Each path below is one point turned by a fixed rotation once a step. After each direction that follows a path, write how fast that rotation turns it, in degrees each step (0 if it stays still).
Each turn is a multiple of 5 degrees from 10 to 175, or 0.
Each row of a path follows its step; steps can be skipped.
Rotation 1:
step 0: [ -7 -18  -1   7  -4  39  23 -44 -13  32 -12  -9 -23 -32   2  -8   2   8
 -42 -27   3  -2  18 -47  -7 -10  40  16  12  18  -3  21 -14 -16   1 -23
  -2  -5  16  63   9  14  55  31  18  -6  17 -30  12   1  14]
step 2: [ 25  61  32  -3  -5  14  -1  22 -28 -63  -4  -2   9 -43 -25  17  26   0
  18 -15 -16   0  29   6  -5  -3  28 -11 -12  -7  24  -8  -4  28  -3   7
 -14 -37  13 -60  24  -1  -6  20   1  11  -5 -26 -18  -6  27]
step 4: [-42  -3 -13   1 -21  27  30  -4  15  15 -13  32  32 -26  24 -22  41   2
 -15  58 -40  -9   6  -8 -28   9 -16  15 -32 -26   0   4 -15   6  25 -36
 -12  18  37  20 -35  23  18 -19 -30   7  -7  15  16  20  14]
step 5: [ 15   3  19  17   5  16  -9 -22 -23  -7 -10  18  27  35   9 -32  -8 -29
 -49 -65  53   4   0 -24 -12 -47  11  -9 -22  30  -3   4  -5  12   4 -19
 -42  20   7 -37   4 -19  18  26   0  -8   9 -23 -22  20  -3]
step 8: [-22  16  16  -9   9  10  36 -15 -29   6   0  57  57 -25 -14 -22  -9  10
   2  -2  47  27 -22  19   0  23  31 -18   4   2  -4 -19   7 -27   5 -12
 -36 -13  24  16  -7   2 -28 -33  26  32   7  22 -20 -14  42]
step 9: [-22 -12  10  15 -37 -18  38 -22   0 -28   3  -8   8 -14  26  -6  39 -13
 -18 -49 -29 -29  47  -1 -37 -13  -5  18  23  -5  -1   3  -7 -13  -1 -31
 -24  19  -2  30  40  36  27  17  -6 -31  -9 -31  34 -16   1]
step 11: [-10  17  25 -35  29  45  -3  -3 -34  -5  10  16  16  12  -5  13  46 -17
  -4  16 -22 -17 -44  -6  -6  13  -8   3   6  15  28 -15 -12  41   6  14
  -8  -3  14 -79  15   7 -18 -13  -2  16 -27 -31 -20 -35   4]
step 14: [ 14  12  31  43  -4 -21  -9 -45 -13 -20 -16  42   4 -34 -15  12  49 -34
 -19 -67  14 -19  23  27  -5 -17 -10 -33 -15   8   6   1 -21   4 -14   2
 -15   4  11 -34 -20 -20 -16  33 -27   6  15   9   1  -9   9]
step 15: [  9  -1  32 -56  -1  31   9  18 -34 -55   0 -38  12   1 -34 -20 -20  16
  34 -32 -13   6  13  24  10  -5  -8  22  -5 -37  11   6  36 -14 -33  12
   4 -13  21  -8  52  31   7  -8  12  10   6  -9  -6 -20 -16]
step 16: [-74  15  -6 -10  -2   5  10  -5  22  19  33  -8  14  -1  14 -15  63   9
 -11  27 -47   6  -6 -46   5   6  26 -16  -2   5  -5 -35   1  15   5  23
  30 -25   0  25 -13  30 -17   8 -30  24  -3 -20 -31   2   7]
step 17: [  6  -8  -7  -9   6  19   6 -46 -40   9   5  38   5  31   8 -50  -9 -21
 -23  24  28  -2  22  -3 -30  13   5   8  -9   9  16   1  -5   3  -4 -42
 -62  12  40  -4 -19 -19  14 -28  -7  30 -10  31  13  14  45]
[ -1   2  -6  -6  16  -2 -11   0  -7 -16   0   0  -5  -6  -8  11  -3  -2
   9   6  -5  12  -7   6   8 -13  -3  -4   2   1  -3  -2  -7  -4 -10   0
   1   5   1  -1   6  -1   2   3 -20   5  -7 -13   0  -4  -5] : 85
[ -8   1  10   1   5   0   7  -3 -12  -8   8   7  -1  -2   3  11  -3 -11
  -4   3   4   0  -1  -1   6   3   6  -2  -2  -6 -11   1   5   7   6 -10
   0  10  10 -14  15 -12 -13   0   4  -4   7  12   1   9  -5] : 115
[ -4   1  -2 -12   4   0  -5  17  -6   5   8   1  -5  -2   3   8   8  20
   0  -2   0 -16 -12  -7  10   6   3   6  -3  -3   8   3   6   1  -9  -3
  -2  -9   8   2  -4   2 -14  -4  -1  11   7  -2  -2  -2  -3] : 85
[  6 -10  -4   7  -1   3 -10  -6  -5  -7   9  14 -12   1  -3  -4   7  -9
  -8   5 -10 -15  -7   5  -9   9  -5  -1   5  -8   4   4   8 -10   0  10
  -8   5  -4   9   4   0  -7   1  -6  -6  -4   9   4  -9   2] : 135
[ -4 -10   2  -5 -20  -8   0  -4 -10   6   9  -2 -11   6  -2   5   5   7
  -1  10  -7  11   8 -10   9  -2   6   3  -5   1   7   0 -10 -15   5   3
  13   5  -3   6   7   5   3   6  -1  -4   5   3   2   3  -7] : 115
[-10   6  -6   1  -4  12   6   2 -12   4   0  -3   7   1  -6 -11 -20  -1
  -1  -2   5  -5 -14  -1   6   1  11  -5  -4  -4  -2   3  -2  -5   2  13
  -3  -1 -10   5   5 -13   8   2   1   2   8  -3  -1 -11 -13] : 145
Rotation 2:
step 2: [  9   8 -11   0  -2  26  12  10  30 -57  23 -30  -3  19   8  24   2 -40
  54 -21  14  15  14 -34  -1 -24 -21   9  38  24  22 -14  42 -10  10  45
  35  24 -25  26   3  21  24 -19   5  16 -11  -7  15  -4 -39]
step 3: [ -5 -49 -14  34 -25  12  12 -27   1 -19  45  18  25  31   6   2  28  41
  23   2  27 -11   2 -15 -39 -16  21   4  46  32   3   4   0  35 -15  11
  26  -1  39 -45  28  13 -16   0  -9 -33 -15 -13  24  -6  19]
step 4: [-26 -24 -23   6   1  40  15 -15  69 -15  21   1   4  -4   9  16  45  26
  16 -12   6  -6  28 -17   2   6  23  42 -13  -8 -34   2  -5 -44 -11  19
 -24  44  18  33 -24  -3  23  19   6  37  -2  14  42   0  16]
step 5: [-13   3 -23  32  36 -20 -24 -16  39  29  12  21 -14  20  21 -22  -6  14
   7  30  16  37   8 -21  -1  -4  29 -14  20  47 -43   1  22   6  31   3
  23  41 -17 -23   1 -41 -30   1  -2 -10  48 -18  36   1  -8]
step 6: [ -4  -8 -18  48 -36 -20  -7 -30  15  36 -10 -42   1   4  -4  34  10  47
   4  19  29   3  37 -36  -2   4  15 -59   2 -24   4 -24 -18 -20  16 -14
  10  21 -22  29 -49  -4  44  16   8  -9 -14  -6  -2   8  11]
step 7: [-19  14  22  38  26  19  35  35  16 -12 -33  27 -15  11  44  -2  14  35
 -11  37   9  17   8 -23  -6  46  22 -30 -19 -10  34 -17 -15  -2  24 -23
  40 -12   5 -19  17 -44 -23  10   7  42  -4  20   6  -6  18]
step 8: [-25  -3   8   6  26 -40 -22 -13 -10 -22 -14 -51  -9   3   6  20 -37   1
   7  21  26  -9  56 -39  50  52  32  -8  -7 -13   2  36  -1  -1  -4  29
  -9 -36  -8  -3  19  -2  15  -5  31  29  -7 -25  11  24 -16]
step 10: [ 10  24  26  11  22  27 -45  18  24 -25 -42 -27  42  -4   7  -5   8 -15
   6  12  11  -5   4   2 -18  23  -9   6 -15 -24 -33  11 -58 -20   5  26
   8 -27  12  43  12   6  18 -57 -15   2   6 -14 -16  50  16]
step 13: [  0  11 -18  30 -31  15   3  18   9 -53  -7   7  12 -15  56  -4 -48  -8
 -41 -12 -28  -2 -36  27   2  -4 -10 -13  20  16 -18 -10  43  28  -4 -20
  -1 -22   2  14   0 -41 -26 -10 -39  -1 -18 -48 -34   4  11]
step 16: [-15 -10   4 -39  19 -34 -20 -15  48  -1  27 -11  55 -43  -6 -33   9  23
 -14   6  -5 -24  10  -8  -9 -18  32   5  22  33 -27   1 -14   8 -57 -38
 -20  21   6 -10  16   8  33  -8 -12   2 -44 -15 -25  10   7]
step 17: [-21  -9 -25 -16  -4  -6  54   6 -13  15 -10  -3  16  11 -11 -32  22 -19
 -48  24  -2   3 -12 -13   3 -12  -5  24 -21  67 -31 -23  12 -42   9 -22
  -1  18 -19 -11 -40  -5  41   4 -36  38  28  -1  15 -36  12]
[ 11   1   8 -15 -16   7   3  12  -2   0  -2   7  11   4   6   1 -10 -10
  -2  -5  -8   4  -6  -5   3   2   1 -10  -7  -3  -7  10   1   7  -5  -1
  -5  -4  12   0  -7   1  -1  -6  10  -4   6  -4 -11  10  -7] : 25
[ -3 -11   1   4  -2  -6   4 -18  11  -7  -5  11 -12  -1   3  -2   0 -10
   1  11 -13   5  10  -3   4   3 -12  -7   2  -2  -3  14  -3   1   4  -5
   6  -1   2   2  -4   7   1 -13   2  -4  -3  11   0  -2   9] : 20
[ -2  -6  -2  -8  -4   0   8  10   3  -8   4  -1  -2   6  17   0   0  14
 -10  11   0  12  -5   8  13  -6 -10   2  -4   1  -1  -6   4  -3   9  -4
   5   5  -6  -3  13  12 -10  11  -5  -9   6   1  -3   2   0] : 170
[ -5   5  -4  10  -1   1  -8   0  -8  -6  -7  -9   6   7   7  -5   2 -13
   8   1   9   7  -2   8  -2  -2  -4 -16   2   0   8 -12   3  -4   2 -10
 -13  14   5   2  -4   7   2 -13  -5  -5  13   3   0  -1   3] : 90
[ -2  -2  12 -12  -6  -3  -6   5  -4   6  -8  -6   2  -9   1  -8   6  -5
   6   8   0  -2   1   4   6  13   5  -6  -4   9   8   1  -3 -14  -1  -9
   9 -14 -12  -3   2   0   6   4  13  -5   7  -5  10  -4  12] : 35
Rotation 3:
step 0: [-34  30  -8 -55  20  26   2   5 -26  19  28  32  24 -46  19   9 -10  16
  19   9  -7  26  24  -1  39  29  25  21   5  12   5  -8  45  19   8  43
  28 -21 -42  -1  31  -1   9   6 -27   0 -28  15 -35  18 -10]
step 4: [-48  17  21  14  55 -35 -14  18 -41 -15  17 -19   5 -22 -12 -16 -36 -52
   6 -33   1  -7 -17 -22  -4  35 -16  17  23  26  15  -1   2  -2  -3   3
 -16  27  11 -46 -24  16 -15 -14  -7  54  29  -7  14  17 -12]
step 5: [-54   1  -1  -9   1  14  30   7 -36 -32  71   0 -14  -7   9 -10  18 -14
 -33  16  44   0  36  -8   9   7  18   7  -5  -8  28  -6   9   1  13  21
 -34  -8 -42 -61  23  19 -19  26  35   3 -10  -6  -7  32   8]
step 6: [ -5  18 -15 -47   0   3   2 -12   3  24  21 -14 -12 -21 -12 -49  -8   4
  16  10   8  14  -9  -3 -13   2  14 -10 -17  40   5 -54  -6  17 -39  54
  31 -34 -36 -27  47  50  17  -6   0   0 -40   0  10  17 -21]
step 7: [-18  -1  -1 -47 -27   8 -12 -33  19  -8   9  21  11  17 -15   0  17  45
 -39   7  -2   2 -18  38   4  -6 -29 -35 -76  -6 -20  12  27 -26 -26  -8
  22 -52  18 -13  35   9  11  14 -21  24 -27  12 -12  -8  17]
step 9: [-27  14 -27   6  43 -30  15  15   0 -38 -35  10  -5  20 -11 -30   8  -3
  23 -51  28   6   6   9  34  24  -2 -39  -5 -31  22  21 -11   8  10 -48
 -17  12  49 -21 -11 -20 -16  19 -13  31  40  12 -37   8  19]
step 11: [-78 -46 -45  -4   6  -1  15 -23   1 -28 -10  -3 -15 -21 -49  -9  29 -22
   0  -8   0  10  24 -20  24 -29  35  11   9  -9   7 -33  17 -20   8  36
  -7  -4 -32 -23  16  45  23   2  28  24 -14   5   7 -13  -8]
step 12: [-18 -18 -22 -20 -27 -22  22  -3 -54  23  23 -14   4 -22   6  -5  12  18
 -43  13   0  -4 -55 -13  -4 -39  12 -15 -35   7  -4 -14  27   7  -8  59
  14  10   9  28  46  37  15 -29 -23   8 -43 -20  10   2   1]
step 13: [ 12  12 -11   4 -21  22  12  -5  31  25 -14  23  10  14  42  -7   8   3
 -49 -12   9  23   6   2  -1  10   0 -18 -25 -25   2  43  30   1 -22  44
  41 -30  22 -10  18  31  57 -27 -15  60  15  29  -8 -15  20]
step 16: [-58 -10 -23 -62  60 -19  21 -26  -6  -6  37   6   5 -16 -19  -1  -1 -11
  43 -17 -22 -20  31  -5  -6  -6  44  23   0  25   7  10   8  -3 -14 -15
 -18  59  -9  21  31   1 -19   7  -4 -24  15   6   3 -10  -9]
step 17: [-71   9 -14  10  19  14  11  23  39  -1  16 -16 -14 -42 -19   5  24  11
 -17 -16 -28 -46 -13 -47   0 -19  28 -26 -25  21  16  -8  50  16   1  15
 -25  -7 -29  13 -11  21 -15  -5  -1  30 -39   5  22 -13  17]
[ -9   6   3   6  -2  -7  -6   3  -8   0   0  -5   7  -3   2  16  -4   4
 -13  -7  -5   6 -15 -11   0   2 -14  -8 -13   1   3  -4   1  -6   4  -2
  -9  -9   9   3  -1  -4 -15   3  -2  -5  -9   0  -1  11   6] : 140
[  4   0   4 -11  -4   2  -2  10  -1  -3   4  -3  13 -21 -10  -1   2   1
   3   4   1   3  -4   3  -5  15  -1   1   2 -13 -11   1 -10  -1   1   2
  -1  -1   3 -15  -5   4  -2  -2   6   0  -6  -8 -16 -13   5] : 10
[ -3   0   2  -1   4   1   5  -9   1  -2 -14  17   9  -1   9 -14  -5  11
  -2   5   6  -5   3   3 -17   0   1  17  -5   2   1  -5  -1  -1  10   0
  -1 -11   5   2  -8   9  -1  -6  -8  -6  -3   0  -5   9   8] : 55
[ -8   0   2  -9  -8  -6   1  -8   0  20  -6 -14  -3   4  -1   2  10  11
  10   4  -1  -3   7   0   1  16   3   2   7  -5   4 -10   4 -15   7   0
  -7   6  -9   0   9   8  -8   2   3  -2  -4   6   2   5   4] : 70
[  2   5   2  -9   8  -7   1  16   1   7   1 -13  11  -1   4  -3  -8   2
   1  -1   5   6  -2  -3   6 -10  -7   9  11  10  -4  -2  -5  -1   4  -9
   0 -12 -15  15   1   9   4  -2  -8  14   1   0  -4  -2  -2] : 175
[  7  -5  -3  -5  -4   2  -3  -2  -6  11  -1  12   5  -8   6  13   4   0
  -5   9  16  -1   2  -6   0   5   4 -11  -6   4  -7 -13   8  10   2  -2
   3  -5   1   0  -2   9  11  15  -2   7  -8   2   8  -1 -12] : 60
